The rows of M fall into 3 groups, and each row is roughly a mix of its group's hidden directions; one row fits no group.
M (106 x 10):
[[ 30.4 -44.0   7.4   0.4  21.4   5.5  39.2  -6.2 -12.4   8.1]
 [ 44.7   9.6  27.7   8.0   4.9  -3.8 -16.9   9.5  36.1  23.7]
 [ 30.6  11.4  27.9  -6.2  -5.6  29.3  -5.3  17.7 -21.1 -40.5]
 [ 20.6   4.5 -17.5 -45.1  10.5  -8.8   6.5  27.1   9.5 -36.8]
 [ -1.0 -37.1  13.5  25.5 -41.2  -7.4  25.8  20.9  11.6   1.3]
 [ 22.4  12.3 -39.4 -11.5   4.5  13.2  17.5  39.8  -2.3 -27.6]
 [ -1.1 -31.8 -13.1   1.6   2.5  10.2  26.9  50.7  18.8  15.7]
 [ 24.8 -18.0  31.3   2.8 -40.7  -4.4 -23.7 -29.6  -4.0  11.8]
 [-13.3   9.6 -32.0 -42.8  -9.5   0.8  -4.7 -33.2 -28.3  -7.6]
 [ 18.5 -19.7  42.4  31.8  25.8  30.2  -0.9   7.4  -0.3  -4.8]
 [  2.3   3.4 -37.8  45.6   8.8   9.4   9.3  31.7  16.0 -12.6]
 [ 28.1 -19.1 -18.4  10.7  -9.0 -30.6   8.5 -46.3 -18.1   5.3]
 [-21.7  43.7 -17.9 -27.3  17.3  28.6  -6.9  22.4   4.8   8.0]
 [-12.3  -5.5 -42.7   0.9  -4.4  -1.3  20.5 -38.7 -35.1  -4.8]
 [ 12.2  -1.8   2.2 -39.8  38.4  11.8 -12.9 -35.3 -18.3   9.6]
 [-14.0  59.2  -6.8  -8.2   6.5  11.8  -6.2   3.5   1.5  33.8]
 [ -5.4 -43.7 -11.3 -24.6   1.0 -25.6 -29.7  14.7  14.9  23.5]
 [-11.1  -1.3  16.9   4.6  -9.4  10.8  40.4 -20.3 -50.1   1.8]
 [ 26.2  35.1  16.1  -7.2  11.5   4.4  21.5   0.0 -35.5 -33.1]
 [  7.4 -23.6   3.4  -6.9  -5.9  -6.9  48.6 -35.3  23.6  16.8]
 [  9.2 -31.6  23.5  16.0  -6.6  -8.8 -47.4  -9.7  23.2  17.4]
 [ 19.3  22.5  -0.6 -31.6  37.9  12.4 -27.2  17.6 -22.5 -13.3]
 [  9.0   5.4 -33.5  32.9  14.6  20.6  28.6 -15.6  33.0  -9.7]
 [ -5.6 -18.3  20.9 -25.9 -43.4  -6.8  27.9  -0.5 -29.6  11.6]
 [-21.4  -3.6 -47.2  13.1 -26.1   3.0  -3.0  -7.7  20.0 -34.2]
 [ 26.2  29.8  14.5  -3.0  25.6 -17.8  45.9  11.1  13.9  -2.3]
 [-13.3  19.8   0.1 -52.4  -8.8   4.9 -40.8  -9.6   4.6  -0.3]
 [-23.8 -19.3 -44.6  11.0  -8.9  -6.6 -20.8  32.7  18.4  13.6]
 [  5.3   5.7  23.2   6.6 -26.3  35.4 -18.3  -1.7  43.1 -20.2]
 [-33.8 -23.2  12.0  -6.9 -12.8  28.2  18.5   3.5  21.0  39.6]
 [-27.7 -27.6  21.2  -3.5 -38.1  21.4 -21.3 -27.1   9.9   1.0]
 [ 21.9   2.9  13.3  18.1   2.4   6.1 -52.8  -9.1  35.6  -4.5]
 [  1.5  21.1  10.0  -0.5  34.7 -16.9  53.0  14.4  -4.8  11.1]
 [-14.4  39.7 -25.6  -5.7   9.0 -11.0 -27.0   5.6 -34.6 -23.8]
 [-14.7  30.0  14.1   7.8  26.8  20.5  28.7  -8.3 -39.9  14.0]
 [-21.8 -13.5 -11.6 -34.3 -21.6 -26.1 -17.8  13.7 -38.3  10.3]
 [-12.6 -10.1  36.3 -30.7  35.8  -4.3  -8.1  18.3 -29.8   9.4]
 [ -0.9 -54.7   4.4  -5.9 -21.9   1.1 -39.5  -0.7   2.1   9.8]
 [ 15.6 -24.3   1.0   3.0 -14.3  35.6  24.7 -40.5  21.6 -12.8]
 [  2.3 -29.1  10.3 -45.2 -34.5  12.9   3.3 -27.6  -6.8  -4.0]
 [-12.7 -40.0  -7.1   3.8 -33.8  20.9 -33.3  20.6  15.9  -0.6]
 [-15.3 -17.2  -4.4  -9.0 -33.0   5.0 -23.1 -28.3 -31.6  33.5]
 [ -8.8  -3.4  -9.3   9.2  16.6  -2.1  18.1 -49.7  34.2  26.2]
 [-13.8  34.9   6.2  14.5   5.1 -19.0 -10.1  -4.6 -38.5 -39.3]
 [ 17.3  23.4  22.5  35.9  27.6 -27.7  12.7  13.1 -16.0 -20.8]
 [-39.7   2.3 -21.9 -24.0  36.8  -4.8  -1.0  26.5  -7.7 -20.5]
 [ -3.1  16.6 -25.6  18.0  21.3  15.3   0.4 -13.7  54.8   7.0]
 [ -5.8 -24.9 -10.2  16.1 -46.6  30.8   0.5  -9.3  24.9 -18.8]
 [ -5.3  47.6 -17.1 -10.4  -1.6  19.5 -36.2 -12.9 -14.1 -21.1]
 [-19.6  -9.6 -53.2  35.3   4.8   3.5  -5.4   7.8  21.0   8.5]
 [-22.6  22.6  40.1  15.8  11.8  10.5  -7.3 -28.5   7.2  33.9]
 [  6.9 -37.4 -24.0 -11.0 -17.2 -25.9  39.7  -2.3 -19.6  10.7]
 [  0.6 -33.1  34.5   2.9 -23.7 -16.2  -8.3  40.3 -18.1   7.5]
 [-15.6   8.7 -13.9   3.6  16.6  -6.4  45.5  44.1 -17.6  -5.9]
 [-23.6  -0.6  -1.9  31.9   7.1  23.2  21.5  35.9   2.9  35.7]
 [-21.6  13.5 -31.5  21.6 -22.5  -5.9 -20.2  30.4 -29.2 -19.2]
 [  4.1  -5.6  18.5  36.4  34.7 -22.1  15.2  -7.8 -34.0  18.5]
 [ -9.5  18.1  29.4 -25.9  43.0  -2.6  -6.2   9.5 -29.1  20.4]
 [ 22.4  49.4 -25.7   1.4  13.6  -1.5 -17.9 -12.3 -22.6 -20.6]
 [-40.2 -15.0  -8.3 -26.5 -15.1   7.7 -23.4  36.5  -0.7 -20.5]
 [-19.1   1.2 -34.9 -18.5   4.8  20.9 -41.6 -14.3  28.5   7.5]
 [ 41.0   5.0   4.9   1.5  18.1 -42.0 -19.0  -7.8  -6.5 -30.1]
 [  6.7 -12.5   7.8 -31.6  17.7   1.6  17.6 -50.6  15.8  22.5]
 [-17.9 -18.7 -49.1  19.0 -18.2  -0.6  11.3 -24.2  -7.0 -25.8]
 [ -9.6   0.3 -10.9   6.8  19.9  18.7  49.7  24.6 -19.2  27.5]
 [ 31.3  22.3 -13.4  13.4  46.9  22.5  11.5   6.1  -4.9 -21.5]
 [ 24.9  -9.2 -26.8 -27.3  13.0 -33.5  31.5  15.2 -10.1 -20.4]
 [  1.0 -11.4 -36.0  20.9  29.3  17.7  -5.5  13.7   8.9  43.1]
 [-60.3 -12.1   5.8 -13.9  -4.3  -3.3   1.3   1.8 -10.3  32.4]
 [ 16.1 -38.2  36.8  10.1  -4.4   4.0  19.0 -18.9 -35.6   0.9]
 [  6.9   4.9   1.1  -2.1  27.3 -11.1  48.8  42.7   2.4  -6.0]
 [ 40.9 -32.1  11.8 -13.8  -6.0 -40.6 -13.9  -6.2  15.7  -0.7]
 [ 14.3 -23.2  31.8  -2.5 -20.6  -6.7 -47.7 -22.2   4.8 -13.4]
 [ 12.8  -3.7 -53.7  23.3 -20.9 -11.6   4.7 -26.6  16.6   3.2]
 [ 21.5  -5.8 -42.4  33.9 -12.7  -3.2  19.8  -9.7  30.7 -12.3]
 [-13.8 -23.0 -34.3 -31.0 -31.2  19.2  21.6  12.7  -5.5 -18.4]
 [-21.2  -3.8  37.5   2.8 -16.4  29.4  37.6 -21.9  14.0   9.8]
 [  2.4 -10.8  35.2 -28.7  25.4  -7.1  10.0  19.4 -29.7  30.9]
 [  4.1  27.3  43.7 -13.7  -9.1   4.2 -40.0   6.0  21.7 -11.3]
 [-29.9  33.6 -21.8 -17.2  -1.2   6.8  18.4  37.8  20.8 -12.6]
 [ 26.6 -27.4   2.9  -1.3 -13.8  14.8  35.4  26.7  20.8 -30.2]
 [  3.2 -43.6  21.7 -26.8   3.5 -23.4  24.1  15.9 -22.5 -14.0]
 [ -3.2  -8.8  -3.6  33.7 -15.0 -20.9  30.2 -30.1 -38.4  -0.4]
 [ 28.0   4.9  11.6  21.0  -4.7 -12.9 -49.5 -17.1  -2.1 -29.6]
 [ -1.7  28.2   7.0 -50.4  23.4  -2.7 -21.9 -21.6  12.3  12.4]
 [-26.3   7.8 -35.8  18.3  23.4   5.2 -40.1  -9.6  15.6  17.5]
 [ 13.0  41.4  17.8  16.5 -15.9  20.6   3.3  11.5  25.9 -35.1]
 [  3.7  -5.6 -15.5 -23.4 -36.2  46.7   0.9 -23.2  16.5  -7.8]
 [-49.9 -21.3   6.4 -14.5   3.2 -26.7  10.2   0.1 -15.1  30.7]
 [ 46.8 -24.0   4.9  32.0 -20.6  15.2  -4.0 -18.2  18.8  -4.7]
 [ 12.5 -35.2  27.7  19.0 -24.5  26.4   1.0  25.1  25.7  -9.4]
 [ 19.5 -17.7 -36.5 -47.1   9.9 -16.2   1.5   1.6  13.3  20.2]
 [  2.8   3.0  22.7   3.8 -63.3  12.8   9.7 -18.1  -7.1   3.1]
 [  1.9 -32.7 -14.1  -2.0  27.8   6.0  -1.1 -34.5 -41.5  14.1]
 [  2.2 -13.6   9.2  26.2 -46.6  17.9 -14.4 -22.9  11.9 -29.5]
 [-23.4  19.6  13.7   6.0  31.9 -25.1  -6.9 -11.8 -10.2  45.9]
 [-11.3 -31.2   1.5   3.8 -49.4  15.1 -18.3   9.3  22.3 -22.0]
 [ 22.9 -14.5  32.5  34.2  -1.4  28.9 -29.2 -16.1   4.1  16.4]
 [ -8.1   2.2 -18.2  -8.2 -15.0 -14.8 -19.8  59.8 -16.2  -7.3]
 [ 39.3  38.3   6.9  17.8 -10.9  -3.8   4.8 -20.8  16.0  31.1]
 [ -6.0 -23.0 -46.7   9.3   3.8  10.0  -3.2  11.1   5.3  45.7]
 [  2.4  28.6  -2.6  14.7  -3.6  -2.0  -2.1  20.0  -5.5  60.8]
 [-23.0 -22.0  43.2  -5.9 -28.1  28.1  -1.8   8.4 -21.4 -12.9]
 [ 23.6  53.9 -14.8 -15.5  34.8  -2.7   2.2   1.0  -4.3  -5.2]
 [-11.4 -15.9  -8.9 -44.6  14.4 -46.6  -6.5 -10.0  -8.1  12.5]
 [  6.3  32.2   1.3 -14.8  11.8 -25.9  -2.0  -4.2 -25.6 -49.1]]

Here is one row of each group, with its name. Which group are the others in?
[ 12.2 -39.6  -8.4  19.7 -27.0  -5.3 -18.0 -42.0 -12.6  -4.7] -> H
[-10.7  14.0  46.4  15.5 -11.0  -0.4  13.0 -39.7 -10.5 -22.6] -> U
[ 28.8  -8.1  35.5 -23.2  27.2  31.3 -15.6 -20.7  -8.5  -6.5] -> R

[ 35.6  24.6   1.8  39.8  16.5 -21.0  13.1 -12.9 -21.8 -14.4] -> U
[ -8.8 -40.1 -27.8  19.7  32.7   2.7 -16.5  -5.7  -0.2  31.1] -> R
[ -3.7  43.6 -10.9  24.5   0.6   9.3   8.3 -13.6  18.1 -43.5] -> H
[ -7.2  28.8 -15.0 -12.7  34.6 -31.0 -26.3  27.6 -16.9  -4.8] -> U
[-13.7  30.6  18.3 -24.6  -4.2  30.9 -36.9  -5.4  17.3 -21.5] -> U
[ -9.1  10.4  37.3   3.1 -52.2  10.0 -15.6   0.8  10.7 -20.5] -> R
[ 27.5  19.0  20.6  26.8  11.4  10.4 -13.8   7.6  42.9 -24.6] -> H
[ 19.3 -16.3   6.1  43.1  39.0  25.6  19.1   9.3   5.3  -1.8] -> H
[-27.3  18.8 -19.4 -23.3  10.1  10.8  35.7  38.8 -10.3  -8.4] -> U
[ -4.1  -7.4 -25.2 -36.1 -24.0  28.8  -3.2 -36.1  18.3 -11.8] -> R
[14.8 25.3 -6.0 13.5  8.6 10.4 30.7 -4.1 54.0 -8.0] -> R
